Each scene shows the same named points in several views, each turned, perhaps mirrored, and shifted as a whole.
A view may leave some points out. In some views, one point has been moved. Which views, in the order they come, and which point in each? Write no view if no view has one.
Scene 1:
(in the rows, 128 means zero)
A:
  Rinut [132, 103, 151, 147, 133,  89, 154, 127]
  Neta [146,  86, 133, 131, 134,  96, 143, 133]
  Kas [142,  91, 129, 120, 114, 118, 128, 130]
  zoma [140, 120, 120, 132, 141,  91, 119, 116]
  giki [139, 100, 134, 142, 130, 108, 139, 131]
  supu [140, 113, 122, 133, 131, 106, 122, 121]
  Pob [141,  98, 131, 121, 125,  99, 131, 123]
  Fad [126, 123, 147, 132, 117,  96, 133, 111]
  moga [126, 116, 150, 120, 105, 101, 133, 109]
B:
  giki [124, 168,  98, 130, 178, 140,  92,  82]
  Kas [120, 162, 109, 104, 168, 144,  90,  77]
  Rinut [128, 187,  92, 141, 191, 128, 104,  76]
  Pob [117, 173, 102, 118, 164, 140, 101,  71]
  Neta [139, 174,  95, 124, 166, 141, 101,  77]
  supu [104, 163, 101, 132, 163, 144,  94,  77]
  zoma [ 97, 169,  97, 143, 155, 144, 102,  72]
C:
  zoma [105, 133, 187, 152, 137, 172, 153, 164]
  Fad [101, 135, 180, 154, 144, 153, 173, 190]
  rel [ 95, 131, 200, 130, 115, 165, 147, 193]
  Rinut [ 64, 154, 189, 169, 141, 186, 169, 174]
  giki [ 74, 143, 191, 158, 127, 173, 155, 185]
  supu [ 96, 135, 188, 151, 131, 166, 153, 179]
  moga [ 90, 142, 184, 151, 152, 162, 190, 195]
  Pob [ 87, 140, 197, 141, 132, 176, 165, 185]
D:
  rel [158, 143, 125, 125, 146, 145, 149, 145]
  Pob [168, 152, 129, 118, 127, 149, 160, 130]
  giki [173, 146, 139, 103, 123, 135, 152, 130]
  Fad [170, 155, 145, 144, 113, 138, 148, 128]
  supu [170, 149, 131, 126, 128, 128, 155, 134]
  Neta [172, 148, 127,  96, 130, 148, 163, 129]
  zoma [176, 155, 123, 131, 126, 120, 167, 132]
  Rinut [178, 151, 133,  84, 118, 149, 166, 121]
E:
  rel [165, 176, 177, 156, 130, 134, 182,  95]
  Pob [173, 181, 176, 140, 115, 123, 186, 113]
  Neta [175, 196, 174, 128, 124, 128, 190, 115]
  moga [168, 167, 171, 149,  92, 105, 199, 127]
  Rinut [177, 200, 168, 121, 101, 127, 201, 138]
  giki [168, 193, 167, 138, 113, 136, 198, 119]
  Fad [166, 165, 171, 161,  92, 125, 193, 121]
Views that do not fit: A, D
  moved in A: Fad
  moved in D: Rinut
Scene 2:
A:
  gudi [135, 118, 112, 118, 128, 128, 129, 118]
  Zodar [120, 129, 101, 116, 124, 120, 137, 112]
  vefa [131, 116, 100, 128, 130, 127, 119, 114]
  Lenef [137, 132, 106, 116, 113, 125, 129, 113]
  rugos [141, 128, 109, 119, 114, 129, 127, 108]
  nudip [139, 104,  86, 130, 147, 126, 142, 186]
  Vuvur [132, 107,  79, 153, 136, 137, 156, 181]
B:
  Lenef [193, 124, 145, 103, 170, 112,  87, 102]
  vefa [177, 119, 151, 104, 169, 102,  67, 109]
  gudi [183, 113, 151, 106, 171, 104,  84, 114]
  Vuvur [216,  94, 150, 118, 128, 110,  38, 156]
  Zodar [180, 119, 150, 105, 172, 114,  81, 100]
C:
  nudip [131, 101, 180, 135, 129, 128,  72, 159]
  Lenef [128, 151, 154, 160, 131, 113, 103, 103]
  rugos [126, 150, 150, 162, 126, 111, 110, 103]
  gudi [124, 135, 154, 147, 124, 116, 107, 105]
  Zodar [133, 146, 148, 153, 121, 119, 106,  97]
D:
  vefa [189, 152, 138,  67,  48, 167, 147, 185]
  Vuvur [211, 194, 134, 109,  36, 180, 188, 151]
  nudip [197, 179, 148, 106,  31, 161, 194, 145]
  Lenef [200, 146, 130,  70,  67, 152, 150, 189]
  rugos [202, 143, 127,  66,  61, 154, 146, 191]
  Zodar [196, 142, 139,  68,  59, 161, 148, 195]
E:
  gudi [134, 130, 124, 135, 149, 146, 111, 190]
  vefa [122, 127, 125, 136, 141, 134, 103, 191]
  nudip [120, 118,  97, 177, 154, 121, 158, 166]
  Lenef [132, 117, 119, 122, 146, 150, 111, 199]
  Zodar [134, 121, 121, 127, 144, 145,  97, 193]
  rugos [129, 123, 121, 123, 147, 153, 106, 203]
F:
  Zodar [ 77, 128, 125, 139, 124, 144,  85, 122]
  Lenef [ 81, 123, 129, 148, 117, 153,  89, 125]
  gudi [ 85, 138, 121, 145, 122, 150,  89, 114]
  vefa [ 93, 132, 113, 134, 128, 147,  86, 120]
Views that do not fit: A
  moved in A: Zodar
